In the rows, zero is written as 128.
A single turn carries every row of the set below to another of its rows. Some are shown first; where does it send the rows asked next?
Vipas: [127 120 122 142 138 149 126 143 135 137 141 166  97 122 159 155 159 126
 139 136 110 118 112 129 133 137 138 145  84 128 144]
Nolo: [101 147 115 115 105 109 130 155 123 124 112 109 117 126 131 140 143 112
 126 124 148 119 100 123 129  96 132 117 120 103 122]
livop: [141 122  94 131 171 128 126 125 164 143 124 145 144 108 119 147 127 128
 121 126 105 102 110 119 137 101 113 137 102 137 112]
Devi: [144 122 133 138 135 131 179 155 143 119 143 105 101 115 159 160 148 121
 102 134  93  99 135 131 136  93 119 121 107 110 118]
num: [117 146 139 143 116 117 152 164 170 137 129 111  94 130 122 153 160 107
 111 115 123 101  98 107 116  79 133 142 142 128 122]
kipan: [134 105 102 134 170 121 123 144 172 135 117 127 146 131 138 175 142 138
 116 116 111  89  89 120 136 125 117 139 119 119 111]
zigar: [122 128 147 129 140 110 143 151 157 148 130 150 131 108 140 140 166 121
  90 120 100 123 137 148 111  98 150 131 134  99  89]
lura: [119 126 102 143 156 130 108 111 181 147 142 142 146  99 124 147 146 118
 125 113 105 122 138 103 126 118 129 135 150  88 104]
Rep: [139 120 138 200 133 127 116 135 138 134 130 133 105 138 145 156 165 116
 133 129 120 115 113 114 132 119 173 122 127 105 116]
roda: [137 139 120 125 133 128  98 145 145 126 136 128  75 131 148 158 150  71
 118 124 115  96 104 118 128 116 104 130 119 101 116]
kuf: [ 84 134 119 130 116 139 143 139 143 162 164 111 107  95 110 147 137 110
 116 128 128 105 125 119 134  98 124 155 143 107 124]
Vegob: [133 151 105 125 124 137 141 142 137 120 110 122  95 109 126 147 149 126
 126 147 137 144 119 120 129 139 148 132 142  98 126]
zufu: [123 122 112 134 147 126 153  89 157 141 159 119 144 111 134 142 151 113
 111 148 106 109 106 128 112 115 125 109 145 117  92]
Vife: [ 96 126 108 137 124 150 148 152 138 136 149 112 113  99 117 183 167 109
 115 113 133 101 129 127 121 123 139 167 144  97 123]
monik: [119 111 105 146 127 145 178 134 121 147 125 132 116 122 113 158 140 117
  96 126 117 132 133 109 118 118 167 138 130 112 107]
Pasof: [124 157 115 155 110 108 118 147 159 150 136 139 159 131 139 172 135  92
 112 121 138  96 136 104 137 108 121 117 122 100  93]
kopuz: [100  95 134 148 102 147 116 162 140 142 139 128 134 127 151 152 151 110
  99 149 104 103 114 103 132 106 153 116 138 114  88]
Lodef: [122 135 165 146 129 135  85 133 157 138 141 133 150 133 140 155 162 136
  96 124 118 102 119 113 124 118 140 118 124 107 138]
Lusaf: [116 142 105 132 154 109 163 123 152 115 156 133 129 130 142 161 190  97
 122 118  98  94  99 122 117 120 106 130 125 115 112]
vir: [123 121 141 177 115 124 125 130 131 130 145 148 108 140 134 141 147 111
 153 127 106 125 110 109 134  85 154 123  98 115 126]
viga: [123 118 110 160 156 153 140 144 146 116 124 141 132 136 155 166 159  92
 132 108 140 102 116 139 134  91  97 108 105 113 101]
rut: [126 135 118 157 118 157 131 166 144 117 141 156 102 109 149 138 178  98
 112 148  96  99 134  95 128 107 138 144 118 138 121]
tudin: [134 141 113 147 115 141 149 130 175 123 147 145 133 136 161 162 133 140
 131 144 132 113 152  93 113 133 121 147 117 108 126]
tet: [120 136  73 170 125 142 149 140 150 129 138 128 102 106 132 158 117 136
  75 127 120 114 125 128 123 128 127 127 126  99 119]
Nezes: [ 90 140  98 130 107 120 121 153 187 126 133 139 110 126 126 168 139 122
  98 104 107 117 112 127 111  87 119 131 124  94 123]
Renuz: [126 101 116 128 129 148 110 120 120 126 139 144 110 123 147 134 126 112
 109 134 132 123 116 133  93 136 129 140 121 102  91]
bepe: [125 118 100 160 137 129 150 141 146 115 157 126 144 109 153 159 133 116
 130 104 123  77 101 110 135 110  94 135 119 100 134]
Tor: [120 118 126 148 167 153 133 123 178 158 131 162 113 133 155 133 144 120
 128 140 129 128 120 126 135 117 110 114 142 105 105]
Zemom: [141 142 140 158 134 152 120 134 120 116 156 141 140 122 130 159 149 124
  99 126 107 113 134 103 149 126 122 120  90 119 142]
Gimit: [119 120 137 159 133 133  78 142 146 152 132 107 121 116 145 162 146 108
 122 128 126 113 105 138 139 108 143 107 106 131  90]

monik moves to Vipas
kipan moves to kuf
Now find these:
Renuz moves to tudin
kopuz moves to Tor
zufu moves to Vegob

A single turn carries every row of the set below to another of its rows. Some are shown first; where does it send the rows asked next?
Duza: [125 140 141 128 125 122 121 116 129 119 136 166 174 111 138 110 130 132
 108 114 136 141  97 113]
ris: [109 141 102 139 152 121 122 115 135  89 134 139 114  97 137  96 127 118
 117 124 130 139 137 121]
bop: [107 105 113 143 153 141 128 147 150 103 125 146 122 113 124 106 132 122
 140 107 111 134 141 126]
kas: [117 127 125 146 149 101 143  81 115 113 121 149 105 140 126 137 147 148
 131 113 135 129 171 102]
Tesi: [ 79 138 105 150 156 130 127 133 127  93 144 127 116 135 121 109 133 138
 144 119 120 144 120 119]
dag: [151 141 152 125 112 113 134 143 133 128 124 126 135 132 115 118 146 175
 145 142 109 126 115 105]
dasiv: [100 134 133 128 116 124 106 118 118 132 154 158 150 135 134 124 137 141
 119 110 135 145  86 114]
famum: [138 110 137 147 107 136 169 140 101 104 120 120 120 144 130 131 108 141
 118 105 145 147 121 118]
peze: [131 109 126 149 134 111 142  93 124 116 117 148 118 150 116 131 137 136
 127 119 132 143 181 109]
luf: [129 136 141 144 135 123 182 127  97  92 113 125 117 118 144 133 122 156
 122  98 148 124 111 106]
mezof: [144 155 144 119 116 101 125 125 125 129 131 126 114 116 128 121 152 179
 137 141 117 117 111 101]
befit: [161 133 144 116  99 109 117 132 134 137 127 131 117 117 125 117 143 162
 130 141 117 126 124 109]
boki: [120 125 134 155 153 109 160  97 120 105 114 145 131 154 113 132 143 151
 140 118 128 136 170 102]
ras: [110 121 145 126 135 130 120 130 132 134 136 173 158 114 138 126 146 145
 129  95 124 124  91 111]
Buk: [133 108 131 133 114 128 156 125 101 115 121 132  86 116 149 142 122 144
 113  90 150 125 122 115]

bop moves to Tesi
luf moves to Buk
kas moves to peze
Now find these:
dag moves to mezof
ras moves to dasiv

A single turn carries every row of the set below to another of its rows. Some are shown first; where does it send the rows asked next?
rizo: [104 109 127 119 133 150 149 141 132 121 126 110]
faveg: [140 138 124 117 132 112 135 149 127 175 155 139]
rupi: [136 148 105 132 142 138 142  96 128 159 122  90]
ridu: [114 151 104 133 130 122 150 103 124 164 131  86]
Tepo: [128 125 143 106 123 138 137 109 136 113 140 108]
tov: [117 132 152 116 116 111 144 120 129 117 140 107]
Gagel: [135 151 117 143 137 124 138 112 128 172 133  82]
Lipa: [104 154  92 141 131 132 130 133 137 155 137 147]
rona: [158 144 117 106 148 130 136 126 123 157 127 150]
Lal: [112 106 142 141 137 119 146 149 126 128 123 111]
Lono: [142 138 160 118 118 131 130 129 130 123 134 101]
ton: [122 150 105  91 126 126 150 134 120 157 142 144]
tiv: [126 160  97 141 137 147 122 130 137 152 122 149]
pokup: [131 120 140 129 140 149 140 146 124 122 103 111]
kurur: [125 158 108 155 136 126 122 141 137 162 131 145]

rona moves to ton
Tepo moves to tov
ridu moves to Gagel
Now find these:
Lal moves to pokup
Lipa moves to kurur

A single turn carries every row of the set below to another of its rows. Some are shown first; where does it send the rows asked next?
situs: [117 139 146 116 122 119 146 137 121 150 143 153 138 146 111 126 138]
bote: [158 139 139 154 150 137 158 157 122 138 125  93 115 138 126 121 130]
maba: [139 111 139 135 132 120 163 124 135 128 121 110  94 120 136 124 113]
komiv: [120 136 146 134 122 157  95 122 127 139 155 124 139 139 146 142 121]
kirat: [108 105 131 129 118 118 132 145 127 115 128 127 144 116 116 115 121]
botuz: [170 145 139 145 132 136 127 126 141 122 130  91 112 127 143 154 138]
noni: [152 162 135 156 124 155 124 137 138 158 159 104 121 141 146 147 120]
libaz: [111 151  84 142 131  98 118 147 128 136 118 130 129 149 121 145 130]
tam: [135 105 144 136 166 146 134 154 123 131 114 113 117 138 123 119 133]
Zira: [119 145 128 112 111 146 127 124 139 158 158 137 148 127 133 141 135]
pum: [119 151  99 149 126  89 122 154 112 131 111 116 126 150 126 145 128]
Ruve: [123 153  89 141 131 115 115 166 124 153 119 126 108 150 133 159 126]
Bukon: [110 157  95 138 122 101 122 154 105 126 116 122 129 148 125 143 128]
Pem: [141 135 149 140 148 120 161 157 121 147 126 132 115 154 107 119 136]
bisum: [124 151 103 141 123 101 122 169 103 143 111 117 114 148 134 154 128]
Beze: [148 128 133 153 130 137 144 118 150 140 139 106  86 128 148 137 104]
Bom: [156 129 132 127 147 126 145 127 139 109 113 100 121 120 123 134 149]
dolal: [127 150 102 150 124  94 115 161 117 149 114 117 115 152 137 160 127]
zek: [144 136 142 165 154 162 109 139 130 131 140 102 115 149 140 132 117]
Rifeb: [143 124 128 167 127 147 108 158 152 151 147 111 106 133 143 148 106]
fesil: [151 143 131 121 117 141 113 114 153 137 142 115 124 120 145 165 142]
Fegi: [126 133 126 134 114 139 134 101 155 139 153 125 105 122 146 139 107]
rutar: [110 161  80 141 131 115 114 152 125 137 124 131 123 150 124 148 126]
gesof: [125 122 132 111 138 128 162 143 124 137 124 126 142 123 112 114 144]
Nor: [151 159 144 167 144 138 139 148 132 152 149 123 109 163 122 133 122]
Mav: [109 126 115 139 113 144 103 133 156 136 158 137 138 123 129 136 113]
Liko: [127 164 142 142 116 136 125 127 133 156 166 144 132 157 126 140 125]
rurel: [118 116 132 117 116 123 152 106 141 127 134 128 114 115 135 125 115]
Vilo: [119 151  88 144 129 103 110 155 133 154 121 130 118 151 132 160 129]
bev: [111 106 147 107 134 141 119 136 120 138 129 135 141 129 130 129 136]
supo: [138 126 124 103 131 132 132 116 151 124 125 126 134 113 125 145 154]
nidi: [142 104 143 158 132 122 136 170 123 128 119 101 111 126 129 126 115]

rutar moves to Ruve
botuz moves to Bom
Now find these:
Liko moves to Nor
Rifeb moves to nidi
rurel moves to Fegi
pum moves to libaz
bote moves to gesof
bev moves to komiv

